Each row has a name. Each question is about the rows just above it.

[173 148 170 166 128 174 128 173 173 169 158 174 133 173 153 135 130 128
 174 173 163 128 173 171 128 173 174 174 143 174 172 174 128 174] = z489
[154 128 136 131 128 167 163 173 128 133 128 171 128 143 128 128 128 169
 136 148 130 174 159 138 128 173 173 173 128 173 174 173 174 173] = z574
[128 129 128 127 172 130 129 128 128 128 128 134 128 128 128 128 128 132
 136 129 127 161 129 128 127 171 168 151 128 173 129 145 155 170] = z112
[142 128 131 131 174 158 152 173 170 129 129 166 128 173 128 128 128 162
 168 138 128 128 147 128 173 128 174 173 128 174 173 172 173 173] = z450
[173 144 169 164 128 173 174 128 173 167 156 128 131 172 149 133 131 174
 174 172 161 128 173 171 137 173 174 174 140 173 174 174 128 128] = z856
[172 135 164 154 174 173 128 173 173 159 144 128 130 168 139 130 129 173
 173 128 149 174 172 128 132 128 173 174 133 173 173 173 128 174] = z430
[154 128 136 131 128 167 163 173 128 133 128 171 128 143 128 128 129 169
 171 148 130 174 159 138 128 173 173 173 128 128 172 140 150 128] = z912
[128 128 128 128 165 129 129 146 130 128 128 129 129 129 128 128 128 129
 130 128 128 141 128 128 128 162 151 128 127 170 168 128 137 157] = z343
[152 128 134 131 174 165 162 174 172 132 129 171 128 141 129 128 128 169
 172 147 130 173 128 138 128 174 173 172 129 128 128 172 173 128] = z384
[172 135 164 154 174 173 128 173 173 159 144 128 130 168 139 130 129 173
 173 128 128 174 172 128 130 174 174 128 131 173 174 172 174 173] = z951
[174 169 128 173 128 174 173 174 174 173 128 174 155 174 128 160 150 175
 173 128 172 173 128 173 165 128 173 173 128 173 174 174 174 173] = z789
[172 134 161 152 173 173 172 128 174 158 128 128 128 128 137 130 129 173
 173 128 145 174 128 165 131 174 174 174 132 173 174 128 173 128] = z420
How many times does z951 hold [173]? -> 7
How many times does z450 hold [173]? -> 7
Count of [128] in z574: -> 10

[ 99 133 137 134 134  99  99 141] -> z994
[138 138 117 121 139 139 130 117] -> z935
[ 89 138 138  89 138 138 138  77] -> z335
[137 142 106  91 165  75 166  75] -> z305
Times [134] occurs in z994: -> 2
How many times does z935 hold [139]? -> 2
Count of [138] in z935: -> 2
Times [99] occurs in z994: -> 3
How many times does z305 hold [166]? -> 1
Count of [138] in z335: -> 5

[152 121 141 140 113 120  89 119 147 111 135 141 119  84] : z713
[176 114 161 166 128 123 101 143 149  94 136 162 108 108] : z587
[140 125 134 125 112 126 146 154 122 137 146 145 105 108] : z724
[142 124 134 146 138 129 134 130 158  92 134 153 115  82] : z787
[155 121 142 133 106 123 101 114 133 126 149 152 101  87] : z893
[158 122 146 163 108 124  98 115 127 159 128 159  92  95] : z743
[155 121 162 149 125 122  98 131 154 100 128 139 126  97] : z289
[142 124 141 146 138 129 134 143 133 113 125 138 126 139] : z14
[158 122 146 136 108 124  98 115 127 128 153 159  92 115] : z895
[158 119 146 136 108 124  98 136 127 153 153 159 153 136] : z10
How many times does z893 hold [133]? -> 2
How many times does z10 hold [153]? -> 3
How many times does z724 hold [146]? -> 2
Times [127] occurs in z895: -> 1
Count of [136] in z10: -> 3
How many times does z743 hold [162]? -> 0

[125 111 121 126 102 148 117 129 121 101 127 124 121 127 125 121 131 176
 137 137 124 121 124 125 122 138 126]  z996
[127 132 113 125  87 140 131 133 138 140 138 125 135 131 108 126 147 151
 143 119 129 152 139 161 133 137 126]  z926
[125 111 125 126 102 148 117 129 121 101 127 124 138 127 115 133 131 103
 113 120 121 146 133 175 133 135 130]  z98
[128 122 132 129 119 131 135 132 137  98 132 141 129 131 119 127 116  87
 143 123 129 132 120 156 127 123 127]  z897
[131 141 123 122 116 126 125 121 117 113 129 131 131 127 105 136 129 109
 141 117 119 139 123 138 125 125 135]  z582
[129 115 119 140 129 133 130 129 125 125 121 129 130 131 124 129 121 140
 128 131 140 142 133 146 126 133 129]  z32
[125 111 125 126 102 148 117 129 121 122 127 124 138 127 125 133 131 103
 113 120 121 146 133 175 133 135 130]  z901
[128 116 142 135 121 135 144 126 121 125 125 126 127 113 128 135 109 125
 170 121 130 100 111 119 120 121 127]  z86
[125 111 125 126 102 148 117 129 121 101 127 124 138 127 125 128 131 103
 113 120 121 146 133 175 133 135 130]  z986
How many times does z32 hold [129]? -> 6
Count of [121] in z32: -> 2
How many times does z996 hold [121]? -> 5
Count of [126] in z986: -> 1
Count of [122] in z996: -> 1
Times [121] occurs in z86: -> 4
Count of [136] in z86: -> 0

[139 134 137 141 134 134]  z216
[129 132 131 134 138 131]  z113
[125 154 149 161 132 153]  z404
[131 130 130 133 136 134]  z187
[130 132 131 134 137 131]  z665
[115 138 115 141 151 115]  z181
[124 151 125 150 135 150]  z108
[126 156 118 155 137 154]  z307
[130 127 129 132 137 137]  z390
Count of [149] in z108: -> 0
How many times does z390 hold [138]? -> 0
Count of [115] in z181: -> 3
Count of [134] in z216: -> 3

[126 125 120 133 126 129 134 143 121 137 121 113 130 118 143 138 130 122] : z501
[120 127 131 124 128 135 127 130 129 137 157 135 126 132 107 125 122 130] : z365
[121 121 128 126 133 129 111 128 122 150 150 133 132 126 129 128 127 141] : z138
[113 140 108 113 126 116 113 115 150 117 131 116 124 129 142 127 125 151] : z312
[117 137 119 115 133 136 112 122 120 142 152 133 134 128 128 142 130 108] : z190
[126 115 130 140 130 130 129 176  91 130 176 130 139 176  96  98 141 123] : z81
[129 128 133 129 129 134 123 123 115 132 151 135 123 131 117 129 127 139] : z704
Times [130] occurs in z81: -> 5
How many times does z138 hold [129]? -> 2

[120 137 120 179 137] = z810
[126 124 123 131 127] = z470
[121  92 180 121 180] = z174
[142 147 151 163 130] = z596
[120 120 164 120 164] = z431
Times [180] occurs in z174: -> 2
Count of [164] in z431: -> 2
How many times does z810 hold [120]? -> 2
How many times does z596 hold [147]? -> 1
Times [121] occurs in z174: -> 2

[106 106 106 106] = z581
[ 91 128 169 114] = z961
[101 132 179 123] = z225
[127 127 129 126] = z510
[129  99 129 126] = z634
[129  99 122 172] = z588
[115 130 100 154] = z585
Times [129] occurs in z634: -> 2
Count of [105] in z581: -> 0

[125 124 133 129 133 129]  z403
[127 127 118 127 127 124]  z352
[124 126 133 128 129 126]  z886
[136 133 127 130 132 130]  z558
[138 139 140 129 124 132]  z613
[133 128 132 132 122 128]  z748
[138 138 127 127 127 127]  z464
How many times does z464 hold [127]? -> 4
Times [132] occurs in z403: -> 0
Times [132] occurs in z748: -> 2
How many times does z352 hold [128]? -> 0
Times [128] occurs in z464: -> 0
Count of [127] in z352: -> 4

[132 120 105 140 123 131 140 124 128 129 107 139 116 142 137 141 126 127
 127 137 128 128 116 131 128 139 140 145 118 136 137 119 127 133 126 141
 131 121 129 138 118 134 122 126 123 120 117 128 129 112 130 151 128 128
 129 137 138 143 133 107 131] -> z682
[122 139 137 123 127 121 123 135 122 135 142 121 144 156 123 116 129 143
 127 133 133 109 125 126 135 122 115 119 122 139 136 132 128 135 131 129
 135 126 126 116 133 131 128 131 144 139 124 122 133 117 131 110 136 118
 130 123 119 130 122 140 121] -> z398
[119 143 110 134 135 120 108 135 104 118 141 134 134 128 158 133 135 141
  90 137 124 133 138 140 128 117 139 137 137 145 141 108 135 119 170 132
 129 148 129 131 113 121 137 137 125 136 106 129 115 135 127 131 103 145
 144 154 127 126 121 116 126] -> z747
[133 142 103 134 116 126 129 126 123 135 119 129 121 131 130 132 129 128
 115 135 120 139 125 140 129 124 133 125 126 134 119 125 131 128 129 141
 132 129 147 128 121 128 127 131 115 120 125 138 121 121 113 153 129 128
 130 133 133 134 126 110 114] -> z554
How many times does z747 hold [137]? -> 5
Count of [129] in z554: -> 7

[116 108 135 167 164 126 167 121 146 116 124 147 112  98 180  96 143] : z720
[129 117 115 121 126 129 136 128 144 131 133 115 130 120 131 137 141] : z471
[116 125 128 134 134 123 131 138 126 122 122 128 126 136 122 154 152] : z752
[124 126 130 146 140 125 139 134 139 112 130 139 112 118 153 127 132] : z45
[121 125 128 123 134 123 123 123 126 121 122 128 126 136 121 121 123] : z49
[133 123 174 143 150 139 123 124 145 128  70 123 142 137 160 116  99] : z263
Times [134] occurs in z752: -> 2
Times [128] occurs in z49: -> 2
How many times does z49 hold [123]? -> 5
Count of [136] in z752: -> 1

